(in the rows, 128 means zero)
A single turn carries every row of the set below to another of its rows. Some are shown first; where does it send the rows asked next?
Tubek: [111 149 119 104 121 110 108 144 163 104 125 135 114]
puse: [ 86 136 109 122 113 110 136 128 150 118 157 141 128]
ladof: [109 129 100 103 122 132 102 177 124 138 109 143 126]
Meno: [ 91 124  92 110 114 128 116 170 122 144 129 148 137]
pofif: [107 109 135 145 131 156 139 145 114 129 167 176 123]
Nitid: [ 93 115  96 126 119 137 130 159 103 154 133 143 136]
fogen: [100 121 118 148 126 127 154 112 116 134 153 128 121]
seres: [ 95 117 172 148 137 136  99 163 169 133 145 127 106]
lozal: [ 85 110 168 157 134 138 112 156 162 139 158 129 112]
sasa: [108 136 121 120  93 124 105 137 168 118 147 131 149]
Nav: [128 113 137 159 115 150 129 114 117 143 139 110 136]
taz: [139 141 134 118 140 128 108 138 136 113 103 118  98]
vab: [138 139 136 117 110 134  88 144 162 114 117 118 131]
Dag: [ 93 109 173 161 140 142 112 155 155 141 150 125 107]
dat: [ 86 114 167 150 132 134 106 161 171 134 154 131 111]
zur: [102 119 122 146  97 134 130 119 140 136 163 126 152]
rinim: [121 131 137 111 129 145 102 171 149 105 141 179 115]
razi: [131 124 134 146 143 138 136 118 107 131 119 113 102]
koduv: [133 110 149 146 145 166 129 149 106 127 141 164 108]
megim: [142 123 149 125 145 159 104 165 127 112 124 166 103]
muno: [122 122 108 116 132 143 108 170 105 145 101 133 119]
sed: [100 122 128 123 121 143 124 159 142 115 168 186 128]
verov: [151 125 145 141 123 150 103 129 129 129 112 105 124]
mavu: [112 113 105 130 131 145 125 160  92 156 116 133 125]
pimo: [ 99 112 174 155 141 142 104 159 161 137 143 123 103]

ladof -> Meno
sed -> pofif
Now these:
seres -> dat
vab -> sasa
Tubek -> puse

A single turn carries every row of the set below to another of its rows. Some are shown first; where does it send the rows asked next?
Meguk: [144 129 111 158 126  89 147  95 101 140 158 125 129]
sikug: [ 99 128 110 151 121 110 121 119 117 140  99 168 150]
gok: [167 131 124 156 135 108  99  95 108 158 111 145 162]
Los: [142 118 138 151 159 108 119 106  86 133 130 121 108]
Nunof: [159  83  86 134 132 136 114 116 113 104  98 143 138]
kogof: [171 114 124 154 130 112 112 113  96 153 137 139 126]
nipa: [136 141  95 143 137  89 134  87 103 136 158 114 119]
lep: [147 101  98 156 144  93 105 118 102  97  80 125 157]
muza: [179 103 103 154 160 112 124 107 133 125 136 122 120]
fabas: [151 147 107 124 157 133 127 108  94 107 141 110 121]
ziru: [138 123  86 152 121  72 124  98 120  81 129 130 135]
faret: [110 126 101 164 129 116 107 118 122 150 103 166 162]
kan: [ 97 134  91 138 143 105 132  92 101 151 129 114 120]
sudo: [106 155  92 154 143 118  93  90  93 115 115 138 119]
muni: [153 113 120 159 141  81 128 114 139 140  92 136 162]
dade: [125 103 101 143 122 117 126 132  86  97 106 156 154]
fesa: [168  89 103 136 127 139 109 130 117 131 111 137 143]
kovop: [186 102  94 147 146 120 137 102 130 133 127 125 126]
tadar: [144 115  82 155 129 112  93  96  93  82 107 152 134]
ran: [163 122 133 134 149 111  98 117 104  89 123 120 130]
mel: [141 130 109 124 133  98 119  82 156 158 115 139 147]
bas: [ 98 132 106 126 143 102 120  92 132 160 101 122 142]
noki: [126 115  88 142 158 104 135 107 132 101 127  89 164]
lize: [139 130  99 112 106 104 118 118 138  92 130 143 148]
dit: [118  91  87 156 128 103 147 113 141 111 143 132 146]
gato: [123 117  63 136 139 136 101  92 139 112 129 109 146]
Vubi: [128 131 129 141 151 133 116  89 100 152 101 155 163]
kar: [118 122  93 162 121  79  99 102 146  99 135 131 150]
Nefu: [115 100  66 145 126 106 153 109 107 103 122 125 136]
Meser: [158 138 119 145 116  93 121  79 136 142 144 150 143]
tes: [116 122  78 124 144 107 128 113 118 105  91  97 160]
Vop: [132 111 100 162 143 126 104  85  92  92 122 159 115]
mabar: [114 124 100 153 151 104 137  93  94 149 127  96 120]
nemaz: [157 121 115 121 143 118 109 122  99  78 107 130 152]
guzem: [162 136 111 128 126  92 134  88 135 142 154 134 139]
Gumis: [149 108  96 171 142 103  98 106 105 127  80 129 171]
tenu: [111 138  99 121 119 121 103 121 138 104 141 128 160]
zozu: [157 110 122 157 142  89 120 133 140 144 110 136 162]
viv: [136 119  68 119 121 120  96  98 144 110  98 125 143]
Regi: [103 126 105 126 148 129 116  89 122 159 102 113 130]
Seb: [112 119 116 151 141 122 133 117  81 107 105 153 168]
zon: [117 117 122 153 167 129 113  78  92 139 106 140 119]
rorot: [138 135 107 134 170 140 128 106  98 107 148 124 119]
kago: [101 156  98 157 159 123  97  93  95 117 118 139 142]
Mes: [130 142 125 120 132 114 105  83 146 152 110 138 150]

Mes -> Regi
Nunof -> lep
zon -> Los
Now these:
fabas -> kovop
viv -> tes
Gumis -> Seb
zozu -> faret
kan -> nipa
noki -> dit

A single turn carries every row of the set below to another of its rows. Some are shown first; where does it send the rows asked next?
Vef: [143 155 158 117 132 154 122 104  93 131 175 149 106 183 186 114 123 108
 160 104 148 144  73 165 169 156 153 137 134 100 159 127 126 128 135 120
 148 131 107 128 127]
mis: [ 98 149 154 129 121 137 141  67 112 123 122 123 112 128 151 162 143 112
 188 125 129 107  92 141 174 149 119 106 116 133 100 138 105 152 123 151
  99 114 122  85 138]
fek: [141 133 128 137 116 153 140 118 110 137 171 161 126 128 159 116 139 106
 159 154 112 140 104 173 150 117 114 137 117 146 135 117 158 103 124 149
 150  92 104 120  91]
Muv: [100 157 150 120 102 149 121  97 134 104 122  83 103 133 165 137 127 129
 131 125 169 156 110 167 173 116 125 113 143 101 145 110  87 132 150 124
 127 110  88 105 148]
lalef: [109 147 155 128 113 132 146  74 107 119 125 121 109 132 154 169 139 111
 186 127 130 105 101 133 182 151 119 107 108 129 109 131 108 149 130 159
  92 111 119  81 131]
sazo: [ 95 154 171  99 122 147 117 128  83 115 157 159 137 127 163 119 117 134
 169 111 174 148  95 138 120 138 148 145 126  85 138 119 140 104 170 129
 165 112  92 100 122]
detiz: [125 148 162 104 124 175 122 100 121  93 136 136  67 113 194 109 164 124
 150 114 182 140  90 147 172 117 128 107 105  95 131 102 126 129 168 168
 103 113 113 109 118]
dumus: [ 96 147 152 125 112 136 149  78 106 122 125 128 111 126 152 173 127 113
 185 134 128 101  94 141 174 153 124 105 113 133 108 138 113 153 130 153
  94 113 121  83 133]
Busat: [139 131 128 121 123 154 144 129 105 138 166 158 130 125 160 111 135 107
 152 154 120 145 106 169 149 119 120 137 120 156 143 118 162  95 125 149
 150  94 112 109  92]
Nir: [132 119 175 123 106 146 136  80 116  91 149 125  94  82 174 137 140 107
 144 156 152 176 106 124 129 164 135 125 116 134  91 129  85 114 146 147
 119 109 141  97 123]
Lotun: [117 148 160  99 123 168 124  99 118  86 127 130  70 114 185 104 161 116
 147 114 184 142  80 155 174 118 132 111  99  96 128  89 125 125 164 169
 108 116 118 101 123]
datoz: [136 127 183 118 104 148 132  74 108  97 141 130  93  84 176 130 127 109
 137 164 144 174 107 129 131 170 131 134 116 134  97 134  91 119 151 144
 114 109 145  96 124]
gidap: [119 156 157 112 145 113 146 111  93  89 125 138 146 127 185 132 141 131
 165 164 125 118  82 198 107 138 124 148 134 123 127 127 125 100 143 138
 158 150 124 128 118]
zate: [120 150 153 112 145 116 148 113  89  98 112 134 144 128 189 130 136 135
 165 154 119 119  76 193 115 136 123 155 139 126 143 131 128 100 137 137
 154 152 127 129 117]
rorog: [ 98 170 147 111 107 150 119  96 130 102 129  92 101 135 172 137 129 136
 138 125 173 151 118 165 167 120 117 106 152 108 139 117  86 132 160 122
 127 115  91 111 152]
pobib: [144 129 134 133 114 154 145 124 107 136 165 154 130 133 157 110 134 108
 151 157 123 143 106 170 153 118 107 127 121 158 135 114 159 102 118 155
 156  94 112 111  96]
Dasil: [138 128 181 115 100 137 133  74 108  89 142 121 100  87 173 130 132 106
 143 155 150 171 115 124 132 166 125 127 117 132  96 124  81 117 152 144
 115 110 143  92 125]
metum: [ 86 154 172 104 117 145 117 120  76 120 145 156 138 127 158 113 116 128
 168 112 167 145  92 149 125 141 149 149 121  80 144 107 138 109 168 125
 165 105  92  92 119]
Rima: [143 153 158 117 132 151 125 106  88 131 174 144 102 177 184 119 119  95
 150 115 150 146  66 172 170 159 162 140 124  94 161 116 121 119 134 122
 148 128 105 120 126]
tokub: [125 145 158 120 141 111 143 114  93  88 112 138 138 127 184 132 136 142
 163 159 127 113  76 188 110 134 116 150 132 127 135 126 124 100 137 146
 156 157 124 126 118]

metum -> Lotun
pobib -> dumus
Now these:
lalef -> zate
mis -> gidap
Vef -> rorog

A single turn carries every row of the set below to another of its rows. Some are shown first; where does it send the rows asked next?
Sofo: [123 164  71 142 150 113 122 137 134 133 105 138 103]
Big: [124 166 138 149 124 123 110  96 125 116 103 146 163]
tefef: [ 92 195  81 145 108 122 151 127 133 128  85 148 154]
felo: [120 168 137 148 131 124 107  95 129 108 105 150 163]
kibu: [ 92 165  99 115 100  74 124 142 111 162 107 127 134]
zer: [100 158  93 111 160 122  90 118 140 113 107 155 110]
Disur: [ 55 173  89 105 139  87 117 127 131 109 120 150 121]
rugu: [ 81 179  93 156 116 120 140 112 130 124  88 170 166]
navo: [104 167 146 145 119 115  91  98 111 105 113 138 145]
Rodid: [128 174 138 136 115 118  98 116 121 110 110 125 163]
ropit: [102 163 100 119 105  65 116 139 127 167 101 143 150]
bamer: [117 166 144 146 124 119 110  96 126 112 103 151 166]
gipi: [ 78 149 131 107 121  74  87 130 119 133 114 154 145]
fipod: [114 179  58 126 139 115 116 131 130 138 109 125 113]
Pufu: [ 64 160 101 128 148  75 115 138 132 103 121 160 124]
megi: [ 89 177  96 157 109 118 141 114 126 133  86 168 168]
zak: [133 161  97 119 117 104 101 136 112 154 111 109 123]
lir: [ 76 155 131  99 118  77 102 132 112 127 124 134 132]
sof: [ 81 147 132 118 122  69 108 153 117 123 118 147 142]
Gof: [ 75 191  85 159  99  99 132 122 120 129  95 152 162]
gava: [ 96 156  91 132 165 112 100 133 132 101 117 151 104]
Dasum: [110 154 111 128 108  69 132 158 118 155 105 134 138]
lidir: [124 175  63 124 145 113 120 125 146 145  96 143 116]
lilel: [ 69 188  87 153 112 116 143 108 124 123  90 161 135]
zupiz: [ 97 168  89 109 157 118  94 123 134 103 123 132 108]
biba: [140 151 100 133 125 108 118 152 120 152 102 126 119]
kapum: [ 59 166  94 114 144  78 111 115 139 119 110 169 122]
roru: [141 155  99 117 122 107  96 140 125 161  97 128 137]
bavo: [ 90 179  89 160 115 123 137 111 129 129  85 167 163]
Viz: [122 171 142 131 128 137 110 102 126 103 104 133 135]

zer -> lidir
Disur -> zupiz
Now these:
sof -> Pufu
tefef -> Rodid
bavo -> Big

